One turn moves every row onto another: examples first, then more rows asked:
nera: | -18 |  17 |  38 | -18 |  53 |  -3 |  40 |  10 |  42 | -32 |  38 |  15 |  22 |  11 |  16 | -23 |   3 |
pone: | -17 |  21 |  25 |  22 |  14 |   1 |  39 |  -8 | -19 | -19 |  -5 | -22 |  54 |  23 |  20 |   9 | -40 |
Sidir: |  -7 |  29 |  14 |  -6 |  38 |  19 |  54 |  -8 |  39 | -27 |  32 |  15 |  31 |  42 |  25 | -11 | -26 |
gedef: |  15 |  24 |  44 |  -5 |  33 |  33 |  -4 |   0 |  39 | -35 | -38 |  -2 |  36 |  -7 | -16 |  22 |  -1 |
navad: |  34 |   6 |  28 | -12 |  24 |  13 | -27 |  -7 |  22 | -39 | -13 |  20 |   3 |   7 |  12 |   1 |  17 |
pego: | -27 |  45 |  30 |   2 |  10 |   6 |  25 |  25 |  36 | -21 |  25 |  20 |   9 |  14 |  24 |  -9 |  33 |
Tebe: | -26 |  33 |  43 | -10 |  16 |  -4 |   8 |  32 |  15 | -20 |  16 |  11 |  14 |  -3 |   3 | -11 |  41 |
futik: |   0 |  32 |   2 |  17 |  13 |  35 |  41 | -15 |  13 | -14 | -15 | -17 |  52 |  33 |  21 |  13 | -33 |
gota: |   5 |  13 |  41 | -17 |  37 |  -2 |  10 |  12 |  11 |  -5 | -44 |  14 |  30 |   6 | -32 |  18 | -11 |
Gavi: | -13 |  22 |  36 |  18 |  14 |   1 |  32 |  -5 | -16 | -16 |  -7 |  -3 |  52 |  23 |   2 |  21 | -52 |
tugum: |  18 |  23 |  43 | -12 |  31 |  32 |  -5 |  -4 |  41 | -33 | -38 |   3 |  39 |  -6 | -15 |  18 |   0 |
nariz: |  -2 |   8 |   0 |  -2 |  10 | -19 |  11 |  -6 | -23 | -20 |  19 |   2 |  27 |  22 |  34 | -30 |   6 |
nabi: |  23 |  11 |  34 |  22 |  53 |  14 | -17 |   2 |  33 | -57 |  -5 |   0 |  -6 |   9 |   5 |  -1 |   1 |
Kizu: |  20 |   6 |   3 |  -2 |  20 | -14 |  -4 | -13 |   1 | -35 |   8 |  18 |  14 |  17 |  41 | -31 |  14 |
Dud: | -11 |  23 |  19 | -10 |  31 |  23 |  57 |  -5 |  29 | -16 |  37 |   5 |  31 |  41 |  28 |  -2 | -27 |
paz: | -16 |  10 |  48 | -29 |  49 | -11 |  19 |  17 |  20 | -29 |  28 |  10 |  26 |  -4 |  -5 | -23 |  18 |
fis: |   0 |  12 |  49 | -24 |  41 |  -3 |   9 |  13 |  21 | -18 | -43 |   3 |  32 |  -9 | -25 |   7 |   6 |
Tato: |  33 |  18 |  19 |  -6 |  22 |   9 | -24 | -13 |  30 | -45 | -14 |  28 |   6 |  12 |  16 |  -8 |  12 |
kula: | -14 |   7 |  13 |  31 |  35 | -12 |  16 |  12 | -21 | -30 |  24 | -26 |  13 |  19 |  26 | -21 |   0 |
fusi: |  -1 |  27 |   5 |  16 |  20 |  34 |  43 | -16 |  14 | -16 | -13 | -20 |  54 |  33 |  19 |  11 | -37 |
mab: |  -5 |  20 |  48 | -13 |  31 |   0 |   4 |  20 |  19 | -14 | -46 |   0 |  26 |  -9 | -23 |  13 |  14 |
zek: |  24 |   0 |  41 |  11 |  48 |  16 | -22 |   4 |  25 | -48 |  -8 |  -4 |  -9 |   4 |   4 |   6 |   8 |
guza: | -20 |  52 |  13 |  21 |  11 |  29 |  43 |  10 |  36 | -21 |  21 |   9 |  16 |  43 |  30 |   5 |  -5 |
nuv: |   2 |   7 |  20 |  39 |  45 |  -6 |   0 |   9 |   3 | -45 |  14 | -16 |  -5 |  14 |  30 | -17 |   8 |
bifo: | -21 |  41 |  15 |  13 |   5 |  30 |  48 |  10 |  25 | -10 |  28 |   2 |  18 |  43 |  33 |   9 |  -8 |
vonun: | -15 |  25 |  20 |  12 |   0 |  -2 |  36 | -12 | -19 | -16 |  -8 | -11 |  59 |  25 |  25 |   7 | -36 |
Bopuf: |   0 |  19 |  43 |  -4 |  34 |   1 |   9 |  20 |  11 |  -4 | -47 |   9 |  24 |   5 | -32 |  22 |  -6 |
mag: | -11 |  27 |  30 |  15 |  -1 |   1 |  29 |  -7 | -19 | -11 | -10 |   4 |  54 |  25 |   7 |  22 | -44 |

tugum goes to fusi
Tato goes to Sidir
nariz goes to paz
Now these:
mab goes to vonun
mag goes to gota
Kizu goes to nera
zek goes to bifo

